In the data rows, 128 means zero.
Each row of this table is followed by its label. One hidden rule gives the labels. It looks at one to three of the table's principal directions, none of them among the few with the most spread.
[118 128 125 133 111 132 124 131  85 127 135 126 112 152 124 132  94 119
 144 158 144 174 169 149 131 116 126 120 115 135 144 120] z335
[ 94 129 119 141 174 148 121 118  47 123 127  96 135 125 138 143  69 163
 170 158 120 121 143 161 167 188 150 126  63  85 196 137] z335
[179 153  89 115 107 124 121 109 164 166 138 136 199 102 168 123 174 112
 114 120  88  67 111 111  81 125 126 150 168 116  86 118] z969
[ 87 130 106 132 115 122 122 161 149  86 130 113 121 156  69 132 148 139
 145 172 136 133 150 122 131 108 126  85 179 162  97 130] z969
[112  92 126 152 134 160 122  92  86 175  95 132 115 114 167 128  96 194
 124 133 110 113 121 167 142 172 164 142  48  56 167 140] z272
[109 110 130 159  59 172 128 194 118 120 105  89 106 158 103 185 150 170
 187 158 123  73  55 174  72 156 143 121 121 110  80 209] z272
[164 148 114 102  73 131 117 113 149 138 129 139 166 124 137 125 177  74
  99 133 112 148 160 121  64  94 108 117 179 153  81 120] z969
[115  78  78 169 121 100  97  53  95 141 167 131  95 147 121  92 140 167
 130 166 143 162 187 160 187 152 210  98  80  82 187 117] z272
[141 103 126 144 216  68 134  17 136 172 139 196 104  85 184  64 110 156
  58  91 125 148 157  92 211 126 159 161  62  83 227  63] z969
[139  82 124 175 125 139 121  97 109 167 106 134 102 157 171 120  78 186
 122 138 125 107 111 189 147 160 147 138  43  86 161 139] z969
[113 109 110 168 196  85 145  78  99 148 170 172  84 130 167  90  78 172
 122 134 159 160 147 110 227 121 164 137  75 109 220  58] z335
[103  99  94 173  80 140  97 122  59 148 153  95  88 177  75 160 159 174
 171 205 128 110 139 188 111 181 207 134  74  68 143 195] z969
[ 95 107 153 125 136 102 159  84 131 124  90 192  89  91 177 100  85 135
  85 105 142 219 145  96 152  64 100  93 127 140 182  70] z969
[140 118 117 132 118 154 108 159 157 109 120  98 142 128 110 125 129 153
 147 132 124  87 127 143 139 152 132 116 131 132  80 150] z335
[136  82 158 143  62 185 117 186 171  97  89  74 104 145 112 157 166 143
 168  91 132  87  61 186  98 165 138  97 115 125  65 217] z335
[162 133 123 166 203  87 135  60  79 158 158 170 111 116 196 106  69 149
 112 136 128 127 144 125 188 151 141 176  32  95 231  89] z335
[113 106 128 132 104 134 114 112 103 136 120 122 106 140 111 128 129 133
 128 142 132 157 157 154 124 134 150 120 107 108 139 147] z969
[149 124 124 145 103 125 138 124 134 148 121 148 123 119 168 134 129 139
 132 124 121 114 100 130 106 116 125 142 118 117 127 131] z272
[ 93 118  89 120 232  73 120  41  98 147 170 166 134 105 131  46  47 163
  82 140 150 194 229  84 255 117 158 117 112 114 217   9] z969
[159 166 127 107 125  90 158  83 166 182 134 206 149 106 172 120 200  79
  51 109 104 135 119  64  63  58 101 171 180 142 121  80] z969
[ 70 140 141  95 161 108 148  93 104 136 105 177 114 103 130 106  96 116
  83 132 135 223 197  84 146  65 104 115 153 140 173  59] z335
[122 147 143 125 148 122 170 167 139 124 124 151 128 110 173 132  76 131
 150  99 144 133  83  94 145  87  88 135 154 155 134  85] z335
[140 102 124 163 122 133 131  85  94 160 118 143 107 116 193 131 119 158
 138 124 118 124 113 161 133 153 159 140  54  74 184 140] z335
[125 115 155 117 122 150 131 159 178 101  84 107 141 115 121 135 131 135
 124  89 116  94  76 133 113 140  99 106 146 141  89 159] z272
[132 101 127 166 123 121 134 131 122 132 144 126  92 148 145 130 113 156
 155 123 147 117  92 152 156 143 154 129  90 113 153 140] z272
[122 158 160 117 140 129 146 194 124  94 144 105 120 149  89 161 121  97
 158 118 146 115  83 114 116 128  99 143 153 167 110 150] z969
[153 116 154 150  82 141 145 162 154 128  85 124 117 125 164 164 127 139
 152 104 111  77  35 153  71 132 101 139 112 121 103 187] z969
[ 68 152 169 101 164 141 156 198 128  73  98 109 121 114  88 156  93 127
 155 115 137 135  96  96 137 115  82 112 166 164 121 134] z969
[182  90 148 176 109 146 121 111 145 125  99 130 101 110 187 137 131 166
 132 106 112  75  69 169 122 176 138 138  39  94 139 185] z272
[134  81 138 161  94 177 107 183 143  73 103  67 108 134 117 141  95 181
 190 122 141  89  84 186 156 186 140  82  86 125  93 193] z272
[127 165 129  72 218 100 147 106 175 120 127 162 192  59 158  74  83 108
  78  74 122 145 154  41 188  89  78 124 191 164 136  25] z272
[ 87 167 181  74 103 183 142 185  91 108  50 102 156 127 113 183  96  81
 133 132 103 157 130 144  39 111  47 121 157 155  97 164] z335
[173  78 168 178 182  86 156  69 205 136  95 171  87  81 224 104 145 165
  95  28 111  62  13 124 168 155 135 152  44  87 199 150] z272
[ 99 123 137 147 147 158 129 157  83 129 138 111  92 150 107 148 113 160
 161 149 146 126 132 148 156 157 156 143  84 110 145 143] z335
[146 160 163  96 103 167 149 205 181 125 110  83 172 131 119 184 212  77
 152  65 101  36  12 127  38 147  98 153 187 142  51 199] z335
[139 157 181 102 149 128 162 158 138 123 100 133 137 102 162 152 108  86
 132  69 119 117  66 107  97 114  74 159 136 144 135 140] z969
[127 121 183 127 159 131 164 172 176  59  80 132 115  90 177 124  54 131
 144  62 145 138  65 109 168 107  57  89 129 180 138 116] z969
[186  75  73 175  31 137  82  61 103 195 149 131 115 153 164 113 167 154
 130 167 118 126 168 202  98 154 206 134  66  60 122 160] z272
[119 142 117 110  86 167 104 193 124 101 132  63 156 138  60 163 161 123
 181 152 120  86 123 146  91 161 140 118 166 129  57 189] z969
[135  61  98 185  79 120 108  87 143 134 123 132  86 144 143 111 145 189
 135 148 131 118 118 176 145 148 182  93  79  90 142 157] z272
[123 126 120 140 156 137 121 138 117 132 142 110 130 143 113 130 117 154
 141 137 130  95 120 140 155 162 146 140 106 115 132 134] z335
[189  93 138 151  91 110 122  79 193 154 106 150 116 120 173 117 197 117
  88  79 103  88  80 149  86 134 139 143  98 104 120 171] z335
[144 119 115 143 121 134 110 101  98 141 149 129 118 142 133 121 131 132
 124 153 134 143 166 150 139 146 154 131  90 114 144 127] z335
[156  92 104 177 148 106 105  88 126 127 147 135  96 127 147  96 102 177
 138 146 137 115 157 151 195 159 170 131  54  98 168 128] z335
[180 143 126 117 191 103 134 101 171 142 143 141 174 103 181  92 106 112
  99  74 117  88 110 103 166 136 106 154 125 137 141  85] z335
[168 106  72 174 175  81 123  22 109 218 192 184 123 135 197  75 127 171
  87 136 129 113 151 126 193 144 199 175  61  66 206  58] z335
[167 121 143 139 144 112 139 117 164 125 141 144 122 124 161 114 137 116
 109  86 136 112  87 119 143 129 120 136 116 142 135 120] z272
[143  83 142 161  90 106 140  82 142 143 107 157  87 133 183 122 141 130
 110  97 130 149  84 157 111 116 136 112  90 110 168 145] z272
[141  99  93 156 104 147  98 135 136 109 153  83 136 138 113 126 155 163
 171 143 130  81 116 164 153 182 180  99 111 106 108 163] z335
[112 137 126 128 107 132 137 173 124 106 151 104 126 143  98 153 146 120
 168 133 142 118  91 123 116 128 134 116 165 144 107 145] z272
[151 157 132 115 112 109 141 114 124 160 123 162 141 111 154 139 143  98
 107 128 109 130 122 103  74  96 105 166 144 125 126 122] z969
[166 140 142  91 182  78 159  69 194 133 113 182 180  65 224  69  87  84
  62  35 119 155 110  68 159  76  65 115 168 162 162  36] z272
[161 139 146  91  95  94 150 111 191 121  98 175 156  94 178  99 111  70
  76  78 126 182 125  85  91  42  52 102 201 187 101  77] z969
[131 133 127 111 129 132 130 117 152 134 111 137 150 109 143 121 150 117
 107 111 112 124 132 116 112 116 116 123 150 130 115 118] z335
[149 156 120 124 176 119 138 136 127 148 156 149 148 135 147 108  74 130
 114 131 141 122 143 102 165 113 105 160 133 152 128  66] z969
[ 74 151 170  61  62 216 115 246 113  56  52  52 161 144  46 177  77  93
 167 151 131 171 158 160  60 115  46  65 203 195  20 176] z272
[143 162 102 121 159  60 147 125 169 112 176 165 143 111 133  98 127 101
 124 123 144 139 136  56 161  69 108 131 196 174 133  62] z335
[115 167 163  91 117 155 145 202 146  82  95 109 152 126 104 162 118  89
 140 121 125 128 104 109  80 102  57 113 189 187  72 142] z969
[143 140 118 136 123 120 123 122 115 125 148 125 131 136 127 136 149 113
 136 144 125 122 134 131 117 135 136 135 123 129 136 138] z969
[102 103 133 155 102 161 122 149  98 112 123 102  88 162 108 153 138 152
 160 154 141 134 124 173 128 155 156 106  92 117 133 168] z969
[110  99 138 167 231  83 161  72 150 136 140 159  93 101 185 101 135 173
 116  66 130  92  59 105 218 158 167 141  67  85 237 102] z335
[ 71 144 110  91 162 151 113 171 120 126 143 100 145 153  41 114 104 144
 132 159 147 145 200 111 171 121 136 124 180 147  84  90] z335
[ 67 126 117 115 131 154 109 136  80 100 128 109 113 151  67 126 109 138
 134 186 148 196 221 140 156 125 140  84 135 142 131 110] z969
[175 116 112 121 124 110 101  66 188 177 132 139 152 141 121 100 223 101
  59 105  96  84 145 138  94 140 154 159 131 105 102 144] z335
[138 115 126 136 152  94 141  36 100 189 121 207 107  94 200  90  90 145
  63 125 123 185 167 106 149  95 135 156  79  92 202  63] z969
[101 142 122 108 167 103 135 122 140 122 131 133 144 108 108 116 126 129
 120 120 122 125 133  91 149 118 124 128 160 129 140 105] z969
[174 163 140 129 122 104 153 145 170 156 156 154 132 140 140 150 207  81
 111  99 119  77  61  96  70 105 115 186 161 145 100 141] z335
[148 182 135  87  82 140 127 226 178  85 139  82 176 135  57 171 187  67
 164 126 119  73  84  98  49 112  84 136 237 188  13 177] z969
[133 155 153 119 146 138 152 179 128 104 112 124 136 101 156 147  79 123
 165 107 130 115  95 109 132 116  84 141 135 149 124 125] z335
[121 118 146 121  85 139 117 148 145 100 107 118 111 147  80 139 150 115
 112 143 133 148 134 138  92 116 112 103 149 156  86 160] z272
[123 149 152 147 156 122 165 130  96 137 146 155 100 121 164 160 150 123
 135 118 131 119  69 106 118 130 131 160 100 118 179 128] z335
[ 98 118 127 119 114 140 111 166 123 107 136  93 117 161  50 131 114 139
 142 152 149 139 147 139 141 135 136 109 152 145  91 143] z969
[176 134 120 146 186  91 133 130 174 126 164 126 143 111 152 106 117 140
 143  86 129  55  77 103 183 153 135 165 116 125 139 119] z969
Which label does each new row get?
[152 129  98 143 115 114 125 102 149 181 165 140 138 170 126 128 209 117
 102 133 118  84 108 136  96 131 164 159 140 112 114 130]: z969
[163 137 110 132 116 131 112 162 154 113 168  93 147 158 102 128 152 108
 156 128 140  90 122 139 133 144 137 131 151 152  83 143]: z335
[114 170 122  71 128 131 128 144 131 129 148 126 174 139  86 121 141  71
  97 133 135 167 172  91 104  88  98 119 216 177  84  81]: z272
[142 122 129 131  87 119 123 133 133 114 126 122 120 113 129 135 140 116
 150 124 128 136 121 131 107 121 132 119 135 126 118 156]: z969
[177 152 137 121 101 125 137  92 156 176 104 175 150 110 178 141 199  93
  70 118  85 100 108 113  38 104 103 173 132 119 109 138]: z969
[136 152 102 116 109 126 114 103  83 149 146 140 147 137 130 125 123 100
 119 174 124 172 203 131 106 107 128 134 136 130 133 102]: z335
[139 160 118 105 198 132 134 168 153 116 152 110 182 100 131 109  77 141
 147 100 132  78 111  86 188 143 107 143 161 149 105  82]: z272
[189  97  89 185 119  84 119  68 157 166 167 145 115 136 185 106 177 146
 134 113 119  72  94 152 144 152 186 154  78  82 164 143]: z335
[ 94 160 123 106 139 132 131 123  55 140 154 127 137 150 103 143 113  99
 125 169 137 179 173 122 116 120 127 132 140 135 156 101]: z272
[195 142 123 129 135  76 135  87 178 149 154 164 146 116 172 105 165  83
  91  89 118 107 105 100 113 104 114 160 142 141 133 110]: z272
[155 133 124 135 128 112 141  96 149 148 103 177 139  95 193 113 109 138
  96 124 109 128 126 108 115  95  98 138 121 127 138  96]: z969
[ 94 153 153 100 189  87 151 129 109  87 135 144 122 104 116 112  56 102
 122 114 152 193 148  77 179  94  86 112 153 169 180  75]: z969
[ 97 138 138 139  84 170 125 211  96 114 122  76 107 181  61 194 157 134
 191 171 129  89  93 169  71 155 137 141 132 126  82 210]: z335
[122 166 134 111 228 115 141 135 109 105 142 124 164  90 143 116  55 136
 136 114 126 108 125  85 194 151  99 145 119 138 170  83]: z272
[ 86 115 147 134 157 116 142 121 112 112 114 138  92 117 120 126 106 148
 129 124 139 158 127 117 160 123 132 117 109 121 174 123]: z969
[131 133 113 112  51 168  96 163 119 135 147 100 131 174  49 150 190 107
 125 179 135 138 171 150  67 127 148 124 169 144  41 162]: z272
[113 159 132 101 110 116 141 139 102 134 135 145 136 106 112 144 128 104
 127 143 127 159 133  87  93  94 113 141 172 136 120 115]: z969
[105 191 130 107 189  94 164 176 126 121 179 140 143 131  90 147 136 104
 140 131 141 105  90  52 137 101 107 169 195 164 127  89]: z272
[101  82 115 159  70 149  94  90  62 142 107 127  73 165 105 131 116 162
 126 201 135 193 211 196 118 139 170 103  61  91 153 158]: z335
[ 78 140 144 111 133 158 117 166  85  87 131  92 110 138  52 157 142 124
 151 163 140 153 160 128 128 149 139 111 134 137 120 157]: z272
[123 116 166 149  72 178 123 193  93  93  94  92  83 140 105 183 114 146
 183 152 135 121  97 175  87 156 121 127  84 124 101 214]: z969
[148 104 140 160  47 142 133 139 124 133 106 149  80 136 156 150 137 139
 141 145 136 150 108 156  80 103 127 122 104 126 111 162]: z272
[ 57 145 149  94 162 147 136 161  74  76 110 114 125 114  92 130  40 129
 145 152 153 210 184 108 172 111  91  82 148 163 151  88]: z272
[145 125 153 118 133 103 143  45 119 168  89 194 125 102 194 110 115 104
  45 109 106 181 144 117  94  93  94 141  99 118 180  95]: z272
[ 82 183 119  91 171 153 133 189  66 112 154  96 170 130  77 150  67 129
 164 169 138 132 151  98 147 138 108 136 170 149 115  95]: z272
[123 171 149 113 214 106 163 164 125  93 166 132 136 109 143 123  81 102
 152  91 156 135 106  73 193 115  96 142 148 171 165  73]: z335
[ 77 117 170 135  82 198 146 184  62 101  74 106  91 126 137 186  85 155
 177 147 136 164  97 167  93 139 109  96  94 121 132 172]: z272
[133 190 131  62 111  99 141 114 132 149 138 175 169 121 110 122 155  37
  62 139 122 200 190  63  59  39  70 142 229 184  94  67]: z272
[170  86 115 158 170  74 141  70 194 137 147 164 125  89 202  68 105 164
 105  57 137 102  72 103 209 129 146 120 106 113 173  81]: z969
[ 44 201 133  56 116 176 116 244  53  59 137  49 168 166   0 183  97  73
 191 206 146 180 204 118  92 117  83  96 229 196  61 141]: z272
[140 132 109  96 122 162  89 138 160  79 117  83 186  99  98 111 144 120
 131 132 112 114 179 130 137 156 122  79 162 147  71 136]: z969
[ 98 131 123 110 109 145 128 142 133 128 127 116 134 139  96 140 176 114
 128 131 126 136 135 126 104 120 139 112 168 131 103 135]: z335
[111 110 156 121  92 130 144 121 124 124  78 158  97 112 161 124  86 120
 116 114 137 203 147 132 112  76  93 103 127 141 140 115]: z335
[135 127 103 117 180 114 112  97 128 142 164 123 154 123 121  86 104 135
 114 120 136 128 170 116 193 147 151 134 124 119 145  82]: z969
[132  90  81 177 106  90 110  62  85 161 164 147  95 141 141 108 116 175
 135 175 136 142 151 153 158 143 194 127  75  75 185 123]: z969
A new table starts here. Each row of this table is followed by its label. One hidden rule gives the labels. It looks at one to three of the table's principal directions, none of them among the few with the most spread.
[ 98  36 189  76  84 180 106  65 157 120 187 134 169 200  62 205  96 196
 161 102  48 129 114 123 211 112 176  78  80 142 153 141] A
[130 162  66 148 155 100 140 139 119 151 103 132 138  65 126 122 141 101
 106 144 160 132 140 136 100 156  81 159 149 126 146 106] A
[129 141 111 115 150 108 129 167 115 144 153 108  90 128 148  98 122 110
 109 109 143 136 149 148  94 132 140 128 132 135 136 131] B
[180 149  90 145 116  91 123 101 133 162 111 154 138 117  96 120 103  99
 141 156 134 119 135 160 120 167 109 127 153 182 135  74] A
[ 87 108  94  85 147 127 117 114  76 124 179  97  86 113  63 155 168 168
  97 138 138 103 188 162 125 153 130 162 122 121 148 139] A
[157 122 136 128 103 113 110 109 122 123 110 146 142 166 133 110 106 118
 167 119 109 128 133 122 138 112 164  92 127 148 142 117] A
[148 128 109 123 117 112 102  72  89 165 108 142 158 159  78 175 136 146
 133 143  95 107 141 145 139 170 137 152 140 174 147  56] C
[132 109 158 121 109 122 126 107 161 126 150 134 166 125 142 141  78 116
 160 114  87 149 111 128 165 120 122  93  88 135 153 121] A
[132 100 207 132  89 158 151 138 202 116 153 131 167 171 187 141  62 131
 159  99  89 147  67 102 171  85 134  64  73 134 112 151] C
[ 85 140  91 107 164 145 155 181 107 121 167  91  74  83 122 123 165 149
  76 133 186 111 157 139  99 133 105 147 122  90 119 179] A
[126 140 135 147 122 138 117  98 123 131 123 146 145 110 102 162 141 124
 131 145 106 120 117 115 141 154  94 163 121 123 113 112] B
[102 109 145 123 153 121 109 141 124 123 143 116 107 135 134 113 133 122
 123  94 112 154 141 125 118 118 154 142 141 103 138 139] B
[160 109  92 131 102 151 107 107 118 138  81 178 126 198  79 114 160 149
 147 119 135 107 131 103 125 100 182 109 178 168 118 117] A
[120 156 104 142 153 152 152 189 147 121 139 128  80  92 145  94 155 112
  90 130 178 134 110 121  96 122  99 146 148 105  88 169] A
[125  95 109 114 121 145 120 103 138 116 132 155 145 131  83 141 119 161
 154 117 132 121 131 118 175 115 148  78 125 121 154 135] A
[127  44 212  73  85 189  95 100 190  99 238 142  89 216  58 148  96 158
 141 107  52 160  80 164 193 119 194  99 123 167  98 160] A
[103 101 141 104 135 140 150 128 178 155 193 111 151  95 117 173  84 138
 113 118 103 147 109 152 157 149  89 115  84 135 149 125] A
[113 130 145 112 167 101  88 128  88  97 164 106  68 109 105 102 146 115
 117 128 120 152 155 167 123 160 156 167 159  92 133 131] A
[ 91 104  97  96 171 136 118 142 120 104 155 118  93  83  86 112 158 145
 107 121 155 150 148 147 137 131 145 132 159  82 155 161] A
[129 138  90 123 165 132 119 147  99 119 113 130  58 117 101  78 189 140
 103 134 182 114 158 138  93 120 148 157 188 116 104 133] A
[126 126  95 113 115 112 117  95  64 131 109 121 142 151  91 159 145 165
 138 143 135  83 177 130 134 141 149 120 119 137 158 112] A
[126 147  99 115 175 130 150 181 130 124 129 108  65  87 153  65 165 125
  91 131 193 132 141 148  87 110 124 141 164 112 108 143] C
[120  72 168  87  67 116 105  45 113 114 134 115 222 186  93 210  80 164
 173 143  46 134 129 147 198 144 174  88  85 152 200 114] A
[100 121 107 122 158 115 156 153 154 110 160 107 106  54 140 102 120 126
 116 127 170 137 150 143 127 115  91 118 113  95 144 158] A
[141 182 157 182 144 107 132 170 121 139 106 126 109 132 215  95 121  83
 129 100 129 127 116  90  86 116 103 151 113 114  86 113] C
[167 169 169 193  84  91 130 131 134 142  51 137 191 168 217 115  88  60
 165 128  92 138 104  84  90 114 122 132 115 146 117 114] B
[139 161 109 139 162 121 130 182 115 122 108 124  62 120 170  52 171  98
 102 118 172 137 137 126  68 102 139 158 173 120  95 140] A
[173 180  49 198 176 147 151 196 187 163  90 196  63  76 121  48 162  83
  93 120 220 131  88 103  74 126  76 151 219 140  51 114] A
[ 94 109  96  82 160 131 143 153 126  98 170  95  87  74 108 105 147 147
  99 138 173 140 156 167 130 124 133 120 137  95 154 174] A
[123 156 112 133 147 127 152 174 143 113 124 120 129  82 174 104 124 107
 112 130 162 150 104 127 121 124 107 117 129  97 132 155] C
[124 141 137 138 126 132 129 114 141 148 142 138 175 102 125 179  95 119
 133 127  95 136  97 119 159 164  89 125  92 122 141 108] C
[130 143 157 123 146 106  99 139  69 109  96 105  96 173 172  90 160 124
 129 113 120 132 150 125  96 111 188 151 155 111 124 118] C
[117  68 163  98  81 189 126  78 155 104 153 153 151 177  82 172 127 193
 163 121  96 103 112 103 197  86 151  79  88 139 120 149] A
[147 172  87 178 149 107 122 148  96 137  53 157 127 120 159  87 153 104
 141 111 167 113 143  79  94 111 127 130 159 107 120 111] A
[ 87 135 126 121 161 111 132 133  83 102 106  90 120  81 150 118 164 139
 117 137 153 122 172 121 110 119 123 154 124  67 149 151] A
[145 131 140 156 112 147 175 166 186 118  80 141 145 138 213  80 117 126
 146 111 168 125  96  81 118  47 121  77 119 128  99 151] C
[103 143  66 143 192 121 122 140  97 123 120 127  46  55  75  88 213 130
  82 147 194 113 181 140  79 143  95 211 195  96 100 128] B
[194 163 197 179  46  94 153 107 169 128  52 138 241 166 238 132  35  73
 198 153  85 133  72  99 143 109 115  67  75 164 131 107] B
[114  95 142 101 169 161  72 132 123  89 196 155  12 133  59  70 173 136
 130  88 123 147 146 135 141 109 177 144 172  98  93 155] A
[113  85 155 105 109 150 121  87 134 150 149 124 168 165  82 197 106 173
 135 125  85 116 123 130 167 147 143 111 104 142 145 115] A
[113 141 129 150 143 145 131 133 134 158 129 133 139 108 110 166 131 126
 108 127 121 123 112 110 122 162  92 158 126 113 110 122] A
[148 175  65 146 130  85 156 123  96 172  83 121 168  82 147 140 117 115
 129 153 163  90 165 128 101 152  76 122 103 147 160  87] A
[174 183 133 170  99  77 123 120 107 150  74 138 177 148 200 120  98  68
 157 131  97 130 120 112 101 134 111 136 107 166 136  77] A
[173 115 133 149 110 124 104  96 149 146  80 178 157 178 123 111 111 118
 170 106 101 137 106 106 143 107 164 101 160 166 129  79] A
[ 77 122 139 122 161 148 137 171 124 139 170 102 114 137 153 159 140 149
  85  85 120 140 115 114 121 129 122 152 108 101 123 140] B
[143  69 172 109  66 161 122  82 174 136 159 152 164 201  88 169  78 158
 170 115  73 119 106 122 181 109 158  70  93 176 128 130] A
[ 85  68 147  69 126 135  83  95  85  99 172 105 125 175  64 167 140 170
 128 112  79 148 154 154 164 142 205 129 135 110 178 151] A
[147 169  96 141 135 140 151 156 127 151 114 133 116 102 133 122 141 119
 104 150 167 107 117 127 102 146  93 136 136 137 100 126] A
[ 75 145  69  77 198 111 113 160  10 120 123  68  58 101 114 107 222 163
  71 129 181 106 218 152  70 138 165 184 160  75 161 147] A
[ 74 132 119  85 132 150 127 121  75 139 162  92 174 117 108 227 147 162
  88 137  90 126 123 134 150 178 112 158  78 104 170 138] A
[108 100 164 112 102 139 125 113 114 124 133 107 152 181 135 165 124 156
 133 119  94 119 133 117 137 114 157 122 100 131 137 142] A
[121 126 137 105 168 145 108 153 116 122 150 121  65 125 117  90 158 130
 108 111 137 143 132 141 113 127 160 144 162 105 109 138] C
[136 113 142 124  91 149 146  83 167 141 143 137 185 115  87 197  95 148
 134 168 103 116  92 143 176 163  85 118  98 155 129 113] B
[143 147  70 166 148 113 133 135 147 174 117 161 130  95  98 129 123 104
 115 121 150 126 127 123 109 159  84 145 155 148 125  93] B
Here are more rows. What is the label of each one?
[136 166  94 165 137  97 169 160 141 153 101 113 133  82 170 108 119  97
 109 148 176 114 142 129  80 134  70 143 126 135 119 124] ~ A
[163 118 162 166  87 149 104  85 155 115  90 182 146 176 102 131 131 120
 164 137  95 126  89  98 149 116 140 136 156 154  85 111] ~ B
[159 142 117 163 121 125 144 121 157 142  68 157 161 110 142 110 111 116
 154 139 153 119 114 102 128 115 110  99 142 130 122 113] ~ C
[171 170  80 184 136 105 137 150 119 141  36 164 118 134 168  62 157 102
 139 124 185 107 138  90  78  93 127 129 179 143 103 100] ~ A
[139 148 127 110 127  95 135 124 127 142 154 101 149  93 137 146  93 100
 115 158 112 147 122 180 129 179 103 138 111 146 158 107] ~ A
[155 138 119 124 132 154 128 132 149 170 147 146 109 140  91 142 132 128
 101 139 124 124  96 150 120 164 116 148 153 171  92  97] ~ C
[109 149  68 143 201 120 116 142 103 132 116 137  67  53  85  96 195 127
  88 133 183 128 158 137  97 154  99 195 193  90 114 110] ~ C
[161  80 193  98  66  91  99  65 145 116 145 121 182 208 130 147  56 121
 181 131  41 160 116 172 174 129 192  86 110 189 174  95] ~ A
[162 138 135 150 103 141 129 132 173 143 143 162 128 140 121 123 100  96
 137 128 112 137  89 125 131 135 109 120 129 165  97 122] ~ A
[100 130 104 131 196 141 140 186 147  69 141 129  23  55 151  25 191 128
 105 108 214 144 146 122 105  67 122 142 174  62  91 178] ~ A
[ 92 136 119 114 165 104 129 146  80 125 133  85 101 102 151 117 152 135
 109 119 146 121 180 133  97 125 128 152 117  92 148 137] ~ A
[142 128  94 167 135 167 155 140 204 142 129 184 132  84  87 134 114 133
 124 131 170 123  77 106 158 136  74 102 149 127  92 130] ~ C
[136 102 198 102  79 130 105  90 117  65 118 116 150 176 141 123 116 132
 171 151  84 143 118 135 162 103 189 103 118 119 138 162] ~ B
[222 111 221 105  28 128 104  66 159  94 111 155 157 225 156  86  60 105
 225 154  62 127  96 145 173  83 200  41 102 202 113 117] ~ B
[194 173 161 168  77  90 117 104 120 116  44 149 188 158 189 104  91  72
 183 159 103 133 100 112 124 128 144 105 132 149 128 105] ~ B
[ 79  93 145 107 112 153 154 110 152 141 181 107 177 109 116 208  97 166
 126 119  97 117 128 118 170 131  84 109  46 118 155 146] ~ A
[190 156 156 140  77  90 122 105 127 127  84 129 157 163 174  97 102  76
 160 166  99 137 117 150 105 127 142 130 133 185 124 101] ~ B
[134 168  48 167 141 106 145 118 100 183  84 144 165  88  98 172 142 129
 107 150 162  88 148 114 106 178  65 157 134 144 140  79] ~ A
[103  81 188  45 111 115  96 103  74  88 187  65 102 190 124 135 126 159
 134 128  75 139 171 182 143 121 213 122 101 131 168 153] ~ A
[145 157  79 164 121 103 156 129 119 144  50 134 175 111 149 131 136 123
 125 157 171 108 132 113 105 132 104 129 150 136 140 109] ~ A
[137 198  48 138 167  66 156 160  65 163  80  89 123  64 167 107 156 101
  85 165 194 105 180 159  56 167  85 172 146 133 154  93] ~ C
[143 127 247  87  57  63  76  78  40  51  88  70 207 223 228 132  72 103
 210 139  24 158 142 139 161 110 245  79  69 107 206 144] ~ B
[125 118 125 131 148 128 107 126 111 114 110 137 104 145 109 110 151 143
 128 117 141 130 135 123 129 123 165 132 170 110 124 124] ~ C
[ 67  90 143 105 196 199 132 163 171  90 199 124  47  88  83 129 191 182
  62 112 159 157  85 141 157 125 121 174 174  70  76 162] ~ C
